One turn moves each row of this set onto another row. After a few examples, where does it send each row asked below?
Mok: [-1.56 -1.66  2.14 -1.28 -3.34 -1.83 -0.96  2.58  2.28  1.13  0.14 -5.46
 -1.68 -2.72 -2.44 -3.75]
kiga: [-1.09 -0.37 -1.52 -3.24 -2.50 -1.15 -3.13 -0.95 -2.85 -3.27  2.95 -4.33
  2.91 -4.21  1.79 -2.55]
Zuz: [-0.74  0.60 -3.65  1.56  1.41  3.21 -0.50 -2.38  0.57 -0.18  0.29  2.76
 -0.04  3.61 -2.58  3.62]
lufov: [ 0.13  0.11 -1.46  0.51  2.45 -0.47  2.41 -0.16 -2.93 -0.57 -1.13 -1.53
 -1.67  4.50 -4.73  0.14]
Kizaz: [-0.19  0.00 -0.10 -1.19 -1.28 -1.18 -3.18 -1.10 -4.00 -4.71  0.32 -3.97
  2.02 -5.17  0.79 -1.93]
gaf: [ 0.46 -0.43  0.81 -1.47 -1.73  2.22 -2.43  0.96  4.52 -1.27  1.05  2.96
  0.80 -6.21 -0.75  2.28]
lik: [-1.36  1.05 -3.30 -1.48  2.28  1.65  0.70  0.09 -0.21  1.58  2.03  2.32
 -0.12  4.48 -4.90  0.28]
fazu: [ 1.15 -0.98 -0.60  1.86  4.00 -0.23  0.61 -2.55  0.39 -1.72 -0.57  3.91
 -0.21  2.91 -3.48  0.89]
Roze: [-1.49 -0.07 -4.93 -0.59 -0.18  2.50  0.08 -2.19  1.25  1.10  2.97  1.01
  0.90  4.99 -0.88  2.57]
pese: [-0.36  0.97 -0.02 -0.54 -0.23  0.46 -4.71 -1.18 -3.39 -4.56 -0.28 -0.64
  2.19 -6.24 -0.43 -1.01]
vibap: [ 0.23 -0.02 -2.20  3.01  1.45  1.68  0.73 -2.54 -1.34 -1.84 -1.96 -0.05
 -1.02  3.72 -2.37  3.50]
nale: [-0.27 -1.55 -0.58 -4.13 -3.65  1.02 -1.30  1.04  5.19  0.32  4.29  0.23
  1.69 -4.59  1.40  1.01]
Samu: [-2.66 -0.11  1.22 -1.86 -2.61  0.86 -3.36  2.82  4.40  2.55  1.26  0.19
 -0.58 -3.77 -3.67 -2.75]
nat: [-1.24  1.31 -1.48 -2.10 -0.72  1.42 -5.55 -0.88 -1.83 -3.00  2.09  1.13
  3.15 -6.02 -0.28 -1.31]
kupu: [-0.36  1.13 -1.97  0.52  3.18  1.27  0.95 -0.18 -1.66  0.14 -0.73  1.73
 -1.21  3.75 -5.65  0.85]
zili: [-0.90 -1.12 -4.30 -0.48 -1.00  0.57  1.86 -2.32  0.02  0.30  2.52 -2.88
  0.31  5.93  0.18  1.72]
noni: [ 1.98 -2.43  2.60 -0.51 -3.06 -1.76  1.05  0.71  1.34 -3.29 -0.81 -4.77
 -0.72 -4.78  1.06  1.29]
lifil: [ 0.10  1.54  2.20  0.57 -0.29  0.73 -3.10 -0.15  0.21 -4.03 -3.45  0.60
  1.38 -6.06  0.36  0.49]
Rel: [-1.75  0.37 -2.33 -3.83 -2.08  0.45 -4.43 -0.86 -1.36 -2.16  4.03 -1.04
  3.72 -4.72  1.21 -2.27]
gamim: [ 0.65 -2.89  0.42 -3.51 -4.50 -1.54  0.79  0.96  3.22 -1.05  3.10 -4.54
  0.67 -3.48  2.50  0.22]
Mas: [ 0.26 -1.10 -2.58  1.81  0.11  0.03  2.27 -2.64 -1.62 -1.44 -0.70 -3.50
 -0.88  5.04 -0.82  2.37]
sudin: [-1.02 -0.81  3.19  0.54 -2.06 -1.08 -1.67  2.51  1.71  0.05 -2.24 -3.65
 -2.39 -4.15 -3.81 -2.61]
kozov: [ 0.82 -2.95 -1.50 -0.48  1.40 -3.12  3.05 -2.70 -0.14 -0.82  2.05 -2.16
  0.12  5.32 -0.58 -1.07]
vefu: [ 1.78 -1.08  2.85  0.77 -1.34  0.49 -0.97  0.81  2.14 -3.41 -2.01 -0.16
 -0.73 -6.44 -0.89  2.56]
lalu: [-0.39 -2.29 -3.01 -2.16  1.42 -1.32  1.71 -2.42  1.92  0.81  4.37  1.03
  1.39  5.13 -0.75 -0.99]
bosan: [-2.10  0.72 -1.33 -4.85 -3.23  0.53 -2.78  0.04  3.15 -0.25  3.48 -0.49
  3.78 -3.56  3.23 -1.54]
mafat: [ 1.70 -2.17  0.01  1.90  3.03 -2.39  2.36 -2.68 -0.97 -2.30 -0.98 -0.52
 -0.85  3.77 -2.12  0.19]
bet: [-2.66 -1.20  0.82 -2.78 -3.68 -0.71 -1.94  2.72  3.94  2.60  2.26 -3.15
 -0.71 -2.60 -2.26 -3.73]
muda: [-1.31  1.95 -0.02 -2.20 -1.15  2.31 -4.36  0.02  2.72 -1.46  0.50  3.15
  3.05 -5.55  0.91  0.08]
Rufe: [-0.81 -0.64  0.17 -3.63 -3.86 -1.89 -0.66 -0.16  0.77 -1.89  1.58 -5.54
  2.52 -2.85  4.07 -2.18]
finil: [-1.52  0.00 -3.82 -2.57  1.17  0.32  1.90 -0.01 -0.57  1.95  3.10 -0.55
  0.04  5.62 -3.39 -0.68]
dat: [ 0.44 -0.07  2.34 -0.44 -2.07 -1.75 -0.91 -0.34 -0.95 -4.31 -2.73 -4.65
  0.96 -4.42  2.53 -0.78]
Miv: [-1.75  0.08  2.61  0.26 -1.46  0.61 -3.12  2.71  3.00  0.91 -1.42 -0.23
 -1.65 -4.76 -4.67 -2.05]
Fol: [-0.16 -1.01 -2.49 -0.66  2.96  0.33  0.19 -2.34  2.31  0.38  2.70  4.85
  1.19  3.72 -2.46  0.23]
Duf: [-0.60 -0.46 -2.49 -1.25  1.10 -1.08  2.87 -0.26 -2.08  0.58  1.27 -3.13
 -1.01  5.71 -3.33 -0.68]

gamim moves to noni
lalu moves to kozov
Rel moves to kiga
Now these:
zili moves to Mas
bosan moves to Rufe
sudin moves to Miv
kupu moves to lik

One turn moves each row of this set onto another row. After a few examples, where does it send each row asked below?
Sizi: [ 1.41 -4.94  1.82 -2.31 -2.74  0.86  1.67 -1.18 -3.86  2.44 -0.25  0.66
  1.10  2.53 -2.00 -0.92  0.12 -4.71 -2.72  2.43 -1.74  1.82  5.20 -2.23
 -2.71 -0.84  2.88 -1.81 -0.34  1.18  1.25]
Sufiz: [-1.97 -1.14  2.07 -0.69 -1.58  5.67  1.17 -2.42 -0.31  3.66  0.40  3.15
  0.67 -1.45 -3.12  0.59  1.98 -3.54 -3.82 -2.42  0.17 -2.64  1.60 -0.78
 -0.70  0.90 -4.09  0.54  3.18  2.23  0.42]
dagus: [ 2.42 -0.23 -3.17 -2.06 -1.06  0.44 -0.58  1.26 -1.71  0.76 -0.76 -2.56
 -1.29  1.40  0.04  4.36  4.39  1.10 -1.24 -0.47 -3.13  0.63 -0.68  0.15
  4.37  5.03  0.35  1.68  3.91  3.35 -3.35]
vibu: [ 1.96 -4.54  2.91 -1.06 -3.50  2.22  1.28 -2.07 -3.63  2.09 -1.15  1.40
  1.28  1.30 -1.90  0.10  2.08 -5.77 -1.63  1.19 -0.29  1.81  5.59 -1.53
 -1.14 -1.37  1.86 -1.21 -0.81  1.60  1.43]
kunev: [ 2.76 -0.22  1.87  1.71 -1.76 -0.78 -1.54 -0.68  0.75 -1.67  0.66 -4.67
 -0.67 -0.75  2.82 -2.15 -1.73  3.40  0.96 -0.69 -0.86  1.77 -1.17  2.52
  2.24 -0.04  5.09 -0.58 -3.92 -2.76 -2.50]
namot: [ 0.34 -1.03  2.31  0.34 -0.92  3.72 -3.25 -3.88  4.29  0.04 -1.58 -0.90
  0.22  0.27  1.88  5.11 -0.47 -0.46  3.78 -2.52  2.85 -2.34  2.73  2.81
 -0.15 -2.83 -0.88 -0.87  0.36 -1.87  1.09]
rumu: [ 3.21 -2.24  3.58  0.39  1.48  0.20  2.10 -3.33  1.02 -2.45  0.00 -2.13
  1.91 -0.14  0.85  0.88  1.29 -1.52  1.53 -1.71 -2.17  1.99  2.67  1.61
  2.77 -1.40 -3.66 -2.32 -1.71 -1.70 -7.00]
fovoz: [ 2.67  3.26 -2.14  1.01  1.28  1.22 -0.75 -2.60  1.75 -0.84 -1.92 -1.21
  1.31 -6.43  2.59  1.41 -0.34  1.05  0.58 -3.95  2.31 -0.56 -0.52  1.63
  5.75  1.23 -0.92  0.92 -3.78 -0.67 -1.28]
nul: [ 4.28 -0.92 -1.04  0.40  0.62  3.01  0.67  2.52  0.15  3.45 -0.87  1.11
 -2.82 -0.99 -0.20 -1.39  0.28  1.35  1.18  1.38 -2.93 -2.75 -1.59 -4.69
  0.22  3.57 -3.32 -2.24 -3.93 -1.52 -4.64]
dugaf: [ 1.53 -0.46  3.53  1.45  0.10 -0.75 -3.87  2.42 -3.89  3.25  1.13  0.75
 -0.49 -1.17  0.72  1.67  3.30 -2.69 -0.79 -1.23  0.69  1.09 -1.33 -4.92
  1.15  2.95 -2.67 -2.69  0.95  5.92 -2.25]
degaf: [ 1.74 -0.40 -0.15  2.05 -1.20  0.42  0.91 -0.90 -0.15  1.62  2.82  1.88
  1.50  4.60 -2.35  4.09  0.68  2.94 -0.74 -1.89 -5.41  2.56  1.19 -2.07
  2.51  1.06  4.89  3.29 -2.69  0.00  2.32]
zeser: [ 1.84  1.09  4.54  1.67  2.73 -0.48 -1.33  2.20 -3.62  3.48  1.72 -0.43
 -0.88 -1.86  0.54  1.70  2.91 -3.78 -1.35 -1.54  0.90 -0.23 -0.72 -3.61
  1.02  2.26 -3.27 -4.09  0.26  5.25 -3.81]
nefo: [-0.10  0.57 -3.07 -5.20  1.85  0.62  1.52  1.83 -3.22 -3.48 -1.29  2.05
  1.67 -4.02 -0.04 -2.97  0.72 -0.74 -0.86  0.41 -1.64  2.97  0.04 -1.06
  1.39  4.68 -1.54 -4.29 -1.68  4.37  0.77]
logod: [ 3.53  1.96  0.02 -3.35 -2.83  4.25  2.72 -1.01 -1.79  2.16 -1.78 -0.34
 -0.59 -0.19  1.89 -0.51  1.97 -2.25  0.45 -1.31  1.59 -4.24 -2.45 -5.11
  0.08 -1.74  0.30  2.92 -4.11  0.77  2.47]
zamu: [ 0.28  3.10 -1.78 -3.77  4.42 -2.67  2.72  1.48 -3.60 -1.00 -0.80 -1.56
 -0.14 -2.70 -1.00  0.43 -1.05 -1.33 -2.32 -2.41 -0.97  4.39  2.00 -1.31
  1.77  1.79 -1.71 -4.33 -0.28  5.50 -0.69]
lesa: [-1.21  2.24  0.51 -0.88  1.01  0.80  1.39  6.11 -3.96  0.66 -2.25 -0.45
  0.27 -1.99  1.45  2.06 -2.11  0.06  0.23  1.08 -3.05  1.59 -0.45 -1.25
 -4.31 -0.40 -1.02 -5.27  0.93 -2.69  1.65]
Vimi: [ 2.88 -2.17  2.76  1.03  0.61  0.54  1.38 -3.71  1.32 -2.67  0.87 -2.22
  1.28  0.28  1.28  0.61  1.38 -1.03  1.62 -1.41 -1.57  1.21  2.42  2.28
  3.28 -1.04 -3.25 -3.21 -1.40 -2.03 -7.15]
Fozok: [ 1.97 -2.14  0.24 -0.42 -1.79  0.57 -2.70 -0.46 -1.37  1.77  4.34  5.64
  3.10  3.07  2.08  2.68 -1.10  0.10  1.25 -2.56 -1.70  0.08  0.80 -0.56
  2.41  3.40  2.38  2.07 -2.99  4.61  2.76]
Mimis: [ 2.40  0.21 -1.89  0.21  3.81  1.38  0.18  0.05  1.51  0.89  3.87  2.45
 -0.47 -0.02 -2.12  1.17  0.46  2.48  2.05  0.49  2.54  0.21 -3.83  2.47
  2.68  2.35  4.58 -3.38  3.40 -0.92  1.44]
nebor: [-4.42  2.46  2.12  0.75  1.55  2.67 -0.22  1.92  2.52 -2.95 -0.81 -4.91
 -0.38  1.48  0.73  3.25  1.87 -1.85  4.42 -1.50 -2.59  1.01  2.21 -0.04
  3.22 -1.66  0.81 -2.85 -1.14 -3.49 -1.97]
Fika: [ 2.89  2.72 -2.11  0.68  1.13  1.51 -0.90 -2.54  2.02 -1.58 -1.15 -0.69
  2.07 -5.58  2.94  0.71  0.54  1.20  1.02 -3.43  2.19 -1.43 -0.18  1.66
  6.68  0.14 -0.12  0.17 -4.01 -0.24 -0.99]
Ralef: [ 0.28 -0.02 -3.86  0.62  1.42  3.82 -5.01  1.20 -0.02  6.72 -1.62 -0.60
  0.18 -1.84 -1.52  2.79 -2.31  1.59 -1.83  3.74  0.19  0.90  1.38 -0.20
  0.99  2.27  0.85 -0.48 -1.35  1.49  3.18]
nenir: [-1.21 -3.93  1.44  0.01  1.89  0.87 -0.73 -1.89  1.01  1.12  3.96  0.87
  4.51  1.24 -1.91 -0.76 -0.61 -3.26  2.25  0.45 -1.63 -2.01  0.44 -4.22
  4.90 -3.61  1.42 -3.58 -0.24 -3.35  3.20]
gaki: [ 1.21  0.07  0.62 -2.86 -2.08  4.67  1.66 -0.04  2.70 -3.77 -2.72  2.88
  2.19 -2.09  1.73 -1.35 -2.37 -0.57  2.79 -2.07 -1.29 -1.67  0.79  4.52
  3.41 -1.28  2.27 -2.33 -0.38 -3.45  3.17]
Selo: [-0.97  0.60 -3.88  0.21  2.24  2.26 -3.87  2.44 -0.55  5.59 -2.05  0.00
 -0.71 -0.88 -1.49  3.09 -1.47  1.61 -1.18  4.51  0.73  0.73  1.85 -1.79
 -0.71  3.03  2.64 -0.24 -0.96  1.78  4.01]
nuliv: [ 0.19  2.01  2.19 -2.04  2.25  3.04  1.73 -1.79  0.38  0.89 -0.65  0.72
 -4.10  3.10  2.37 -1.61 -0.67  0.67  2.45 -3.14 -1.11 -0.54 -0.40 -2.68
 -4.84  0.23 -4.12 -2.21  1.35  3.21 -0.32]
gukuf: [-3.36 -0.20 -4.07 -0.45  0.30  2.91 -2.43  3.66 -0.11  3.92 -1.52 -1.49
  0.78 -1.70  0.61  5.09  1.14 -0.02  1.40  4.35  0.92  0.20  0.65 -3.40
 -1.28  1.62  2.13 -1.10 -0.92  1.18  3.76]
nof: [-4.37  0.69 -4.01 -0.36  0.53  1.56 -0.83  4.44  0.08  2.58 -0.92 -1.65
  0.61 -0.63  0.81  6.79  2.82 -1.23  2.70  2.25 -0.11  0.13  1.48 -3.35
 -0.89  1.22  1.84 -1.41 -1.28  0.68  3.76]
Gusi: [-2.38 -4.73 -0.54 -1.26 -4.30 -2.90  0.03 -0.79 -0.75 -0.99 -2.48  0.81
 -0.38  0.75  1.47  2.88 -2.28 -2.19 -0.43 -2.05 -4.07 -1.31  1.82 -3.63
  3.21  0.39 -4.89 -2.74  2.26  2.70  1.38]
Gubon: [ 1.54  2.86  3.13  2.29 -1.90  1.02 -1.00 -0.08  2.57 -2.97 -2.43 -0.72
 -1.85 -3.39  1.30 -1.38 -2.44  2.87  3.21 -0.75  0.42  0.92 -1.62  4.02
  3.97 -0.40  1.33 -1.20 -3.88 -2.62  0.01]
tev: [ 0.66 -0.99 -3.68 -4.98  0.49  1.00  1.25  1.13 -2.65 -4.22 -1.83  3.56
  1.33 -3.45  0.09 -3.55  1.34 -0.49 -0.55  0.54 -2.78  1.97 -0.17  1.99
  2.08  4.87 -1.68 -3.43 -1.20  2.61  2.35]
kezu: [ 0.89  0.65  1.16 -1.84  0.98  4.41 -0.59  3.07 -4.42  2.42 -1.85 -3.39
  3.36 -0.98 -0.27 -2.40  2.16  2.09 -2.22  2.72 -5.95  1.78 -0.03 -1.65
 -2.19 -0.20  2.04  2.01 -1.77 -2.58  0.23]
Belaz: [ 4.51 -2.72  1.87 -1.40 -0.98 -1.01  1.83  1.65 -1.19  5.36  0.22  1.49
  3.13 -2.12 -1.40  2.42 -1.86  2.78 -2.70  0.55  0.38 -0.62 -3.06 -2.43
  0.48  0.85 -2.66  1.33  1.71  4.80  1.18]
viden: [ 3.92  1.17 -0.54 -0.64  0.58  0.20 -1.80  2.31 -1.42 -1.16 -3.85 -1.12
 -2.38  2.85 -0.85  5.81  2.84  0.05  0.55  0.43 -5.42  0.74 -1.74  0.32
  5.29  2.03 -0.37 -2.95  3.18  0.87  2.76]
kanod: [-2.62 -0.86  0.37 -2.47 -1.11  4.99 -0.06 -1.54 -0.84  3.64  1.37  3.05
  2.35 -0.83 -2.45  0.64  1.88 -2.85 -4.06 -2.58 -1.13 -0.30  0.65 -3.08
  0.51  1.43 -4.22  0.98  3.71  3.51 -0.05]
susaf: [ 1.13 -1.00 -1.47  1.41 -1.51  2.39  0.49  5.13  1.96  1.78  2.69 -2.98
  0.22  2.82  1.81  2.74 -1.06 -1.13  5.42  0.57  1.16 -0.16  0.94 -1.68
  4.42 -1.35  3.69  2.03 -1.88 -2.46  0.09]
Pevat: [-0.25  0.40 -2.21 -0.32 -0.07  3.54  0.38  4.04  1.81 -4.21 -1.97  0.24
 -3.67 -0.91  0.37 -2.27 -0.30 -0.26  4.44 -1.64  0.33  1.56 -0.02  2.28
  5.85  3.58 -1.43 -2.60  2.18  0.00 -0.75]
tavu: [ 0.65 -1.07 -0.43 -1.22 -3.70 -1.36 -2.58 -2.40 -1.88 -2.68 -0.01  2.53
 -1.58  0.89  0.85 -0.07 -2.59 -2.51 -3.26 -6.26 -5.35 -0.07  1.02 -2.75
  2.67  0.69  0.70 -3.80  0.40 -0.37  3.86]
tek: [ 0.58 -3.25  1.40 -1.90 -3.23  0.70  0.79 -1.61  0.67 -2.87  1.36 -3.18
 -0.30  2.59  2.50 -5.61 -3.97 -1.39  1.56 -3.77 -0.84  1.97  1.04  0.12
  3.12 -2.19  0.70  1.92  0.18 -0.11  0.72]
kili: [ 1.59 -5.56  0.82 -2.57 -2.25 -1.82 -0.83 -1.66 -2.77  1.08  2.20 -4.72
  1.11  2.75  2.09 -2.14 -0.37 -0.66 -1.89  1.23 -3.30  2.80  1.80 -0.98
 -4.44 -0.36  3.35 -0.64 -0.44  1.07 -0.34]
fedan: [ 4.41 -1.68  2.32  0.00  0.78 -0.24  0.42  0.74 -0.47  6.17 -0.43 -0.49
  1.89 -3.14 -1.14  0.90 -2.66  3.17 -3.28  0.60  0.85 -2.26 -2.48 -1.25
  1.15  0.45 -3.48  1.52 -0.66  4.02  1.75]
Kur: [-1.33  2.18  3.08 -0.67 -1.53  2.74 -0.37  2.02 -5.53 -2.32 -1.46  3.29
  0.97 -2.65 -0.71 -3.15  1.25 -0.45 -0.65 -1.75 -0.81  2.38  0.36 -0.66
 -4.69  1.63  1.93 -0.68 -3.44 -0.24  3.44]
duva: [ 1.52 -5.67  1.88 -3.14 -2.61  0.41  0.78 -1.90 -2.91  1.23  1.32 -2.59
  2.15  2.26  0.68 -1.85  0.46 -2.10 -1.83  2.25 -1.97  2.91  2.66 -1.88
 -4.72 -0.15  3.36 -0.98  0.28  1.60 -0.35]
fut: [-0.08  2.39  4.92 -1.04  0.82  2.79 -1.82 -0.59  1.83 -2.28  0.18 -4.72
  0.36  0.06  1.05 -1.97  0.44 -1.07  2.95 -3.07 -3.62  1.25  1.33  1.63
  4.08 -2.52  1.34 -1.16 -2.92 -3.17 -3.80]
Sakon: [-0.27  2.87 -2.11 -4.87  3.74 -1.70  2.67  1.74 -4.22 -1.42 -2.09 -0.54
  0.00 -1.86 -0.46 -1.82 -0.26 -1.92 -2.93 -0.12 -1.94  3.92  1.67 -1.92
  2.31  2.91 -1.18 -4.44 -0.22  5.10  0.10]
mize: [-1.14 -1.09  1.58 -0.49  0.21 -3.02  0.13 -3.89 -0.63 -3.86 -1.17 -4.58
 -2.02 -0.72 -3.13 -2.81  3.79 -0.35 -0.05 -1.31  0.68  0.72 -2.91 -2.00
  4.34 -0.86  1.23 -2.52  2.95  0.75  1.02]
Fafa: [ 1.26 -1.02  2.66  1.00 -0.56  4.24 -3.69 -3.65  3.73  1.17 -1.42 -0.81
  0.36 -0.13  2.22  4.99 -1.36 -1.55  3.49 -2.50  2.64 -2.13  2.55  2.87
 -0.59 -2.64 -0.89 -0.51  0.50 -2.47  0.72]
vopa: [ 0.54  1.50  2.13 -0.09 -2.13  4.57  2.89  0.95  3.86 -0.35 -1.68 -0.26
  0.82 -1.71  1.37  2.29 -1.59 -0.42  3.63 -2.30 -1.88 -1.75  1.66  3.30
  1.87 -4.10  2.35 -1.88  0.58 -5.54 -0.59]

rumu moves to Fafa
tek moves to susaf
zeser moves to Sufiz
Now these:
nul moves to nuliv
tavu moves to degaf
Sakon moves to Sizi
duva moves to gukuf
Kur moves to kezu
vibu moves to Ralef
namot moves to Fika
Fozok moves to dagus
Mimis moves to mize
fut moves to vopa
kunev moves to nebor
kili moves to nof
dugaf moves to kanod

